(in the rows, 128 means zero)
Each named move below is a turn or a mirror, shown by a few rows before and after it. Which moves, in which order, take the first row of each later pair to the second? The first pair is answered.
move mit:
106  81  101  128  108  121  142  96  143  148  94  155  105  128  159  108  136  85  93  143  121  113  51  123  180  139  77 -> 111  74  132  129  126  101  131  103  153  130  98  153  113  151  159  89  138  85  96  162  95  131  54  122  138  134  79
184  152  167  149  108  114  151  135  106  152  123  145  126  146  122  168  99  108  109  105  125  125  117  152  111  114  163 -> 181  149  165  145  107  118  152  133  110  154  122  143  120  148  122  168  100  110  118  105  130  123  120  152  107  113  153
123  147  203  150  138  83  155  115  128  113  137  127  140  169  139  100  110  130  146  132  100  134  127  137  77  137  132 -> 117  162  112  156  91  122  191  89  113  162  126  141  122  130  136  154  103  144  145  94  163  97  118  140  165  148  131
140  92  155  138  184  70  64  146  134  87  108  79  114  164  126  127  143  201  144  100  103  157  145  107  131  155  138 -> 143  112  80  141  152  105  92  128  123  131  93  95  104  134  114  164  145  207  146  70  151  121  138  111  199  161  131
move zovi:
118  166  96  93  106  173  140  103  101  139  112  140  98  75  130  135  118  153  114  145  173  102  119  141  185  127  119 -> 128  150  60  117  150  157  95  142  124  126  131  111  116  109  128  181  132  154  157  128  150  114  142  109  190  144  125
130  130  136  155  120  160  165  131  148  111  141  197  100  161  137  114  133  119  111  150  52  130  97  151  79  98  104 -> 130  143  158  132  146  162  109  151  134  73  147  174  125  151  125  124  129  149  131  176  52  142  110  150  77  110  114
124  133  146  157  163  107  112  145  144  128  142  111  134  170  125  110  138  122  144  110  93  147  119  115  116  126  128 -> 125  144  172  145  131  109  149  114  125  147  122  138  122  151  130  82  134  112  112  113  106  142  96  141  114  108  127
move tefuf:
122  138  66  116  128  136  122  134  122  133  121  140  138  100  112  151  144  154  150  124  145  112  148  112  183  171  125 -> 123  132  66  132  109  144  158  111  144  157  134  168  103  122  120  149  128  122  146  141  125  114  116  121  165  139  102
163  165  162  109  125  112  130  144  115  154  110  120  137  109  120  163  116  142  105  93  164  125  142  150  156  127  163 -> 135  162  136  92  114  140  138  123  101  143  100  116  129  79  121  145  131  148  106  110  178  117  133  154  167  134  151
115  135  176  118  111  145  157  107  128  123  139  155  116  123  120  74  109  121  108  160  119  138  91  151  106  117  123 -> 137  135  206  127  124  114  146  141  122  128  139  145  138  143  121  90  101  130  114  129  116  147  116  146  90  112  150
move fori:
124  136  158  105  101  121  143  98  123  131  101  167  140  120  145  47  124  107  82  134  97  118  109  172  126  107  101 -> 93  140  123  96  128  153  108  104  121  99  110  159  130  104  131  57  139  122  109  182  92  115  115  159  149  115  84
147  131  122  124  127  161  128  128  106  118  160  137  104  124  131  162  107  144  151  178  122  129  106  154  129  89  111 -> 161  137  149  122  117  147  143  137  106  135  157  147  113  139  129  164  103  126  137  154  120  130  104  161  115  84  120
181  102  112  130  149  117  109  147  153  115  129  120  120  139  160  142  153  109  167  96  70  133  115  91  83  116  141 -> 186  99  113  135  122  107  131  131  161  134  121  123  117  138  173  131  153  97  147  83  84  127  109  93  84  118  142

(2 to 4 moves a pair)
130  143  113  110  135  126  102  136  117  111  123  115  143  88  124  154  133  149  133  115  152  126  140  127  157  158  139 -> 121  102  102  145  124  125  156  114  161  130  140  141  100  136  143  121  135  97  128  133  102  128  107  121  116  131  104 -> tefuf, zovi, mit, zovi
125  129  132  72  118  122  145  119  86  132  114  128  151  78  102  171  101  159  156  138  147  124  137  173  139  122  154 -> 92  78  85  112  114  100  192  92  139  154  103  127  128  109  134  129  143  106  138  97  112  115  125  144  123  131  132 -> zovi, mit, tefuf, zovi
141  109  118  143  134  119  128  168  157  141  139  139  118  177  135  157  109  103  148  113  85  147  111  115  83  114  126 -> 145  152  123  109  139  124  78  173  113  115  129  123  150  122  118  172  109  161  148  105  129  139  144  123  117  137  156 -> mit, tefuf, zovi, zovi
185  174  128  123  114  161  97  136  112  83  112  108  138  109  119  117  96  128  127  230  119  152  123  171  127  82  165 -> 181  142  111  167  82  139  166  110  155  139  105  126  112  147  142  92  100  70  103  194  100  145  98  169  112  68  148 -> mit, zovi, mit, zovi
82  144  99  126  117  158  149  83  100  129  134  126  117  97  130  85  126  153  101  174  123  109  113  178  145  133  147 -> 111  152  98  140  90  161  177  94  111  164  144  136  110  121  134  112  107  134  98  152  125  103  102  184  150  117  149 -> mit, tefuf, mit
138  134  168  106  111  134  144  123  117  122  141  152  107  131  120  115  106  127  118  173  123  147  105  150  92  111  134 -> 124  131  142  101  149  138  93  143  111  91  149  126  129  128  115  126  119  147  151  177  125  151  133  133  107  137  137 -> zovi, zovi, zovi, tefuf
110  115  67  127  168  119  85  142  132  101  115  84  151  112  138  128  157  148  148  102  146  128  158  92  151  168  132 -> 89  123  121  92  146  146  119  104  123  73  124  122  115  99  135  59  150  135  121  192  122  141  120  123  113  134  104 -> tefuf, zovi, mit
139  110  141  103  103  132  154  122  117  100  126  160  133  158  153  43  135  85  105  158  58  140  121  154  63  116  102 -> 160  133  17  127  93  152  146  140  101  159  114  137  158  138  135  166  140  115  127  62  135  104  151  127  168  161  123 -> tefuf, mit, zovi, zovi
156  133  112  181  154  104  138  157  152  96  145  131  154  178  124  159  142  88  155  164  109  125  109  104  51  133  98 -> 136  151  125  144  168  119  92  148  113  46  131  118  168  121  117  128  145  131  159  194  129  125  122  114  72  152  107 -> zovi, zovi, tefuf
139  105  111  124  156  149  147  109  154  156  165  164  95  171  82  130  112  81  123  158  101  142  85  174  69  103  96 -> 126  77  106  144  159  93  148  110  169  162  121  138  126  167  106  90  149  71  98  66  118  139  115  151  77  153  120 -> tefuf, tefuf, zovi, mit
172  173  160  87  107  168  126  151  99  111  110  123  140  122  103  173  74  156  152  110  181  150  143  165  156  107  159 -> 142  119  68  132  147  181  109  166  160  107  139  98  105  167  116  186  128  119  203  131  125  158  151  114  151  110  117 -> mit, tefuf, tefuf, zovi
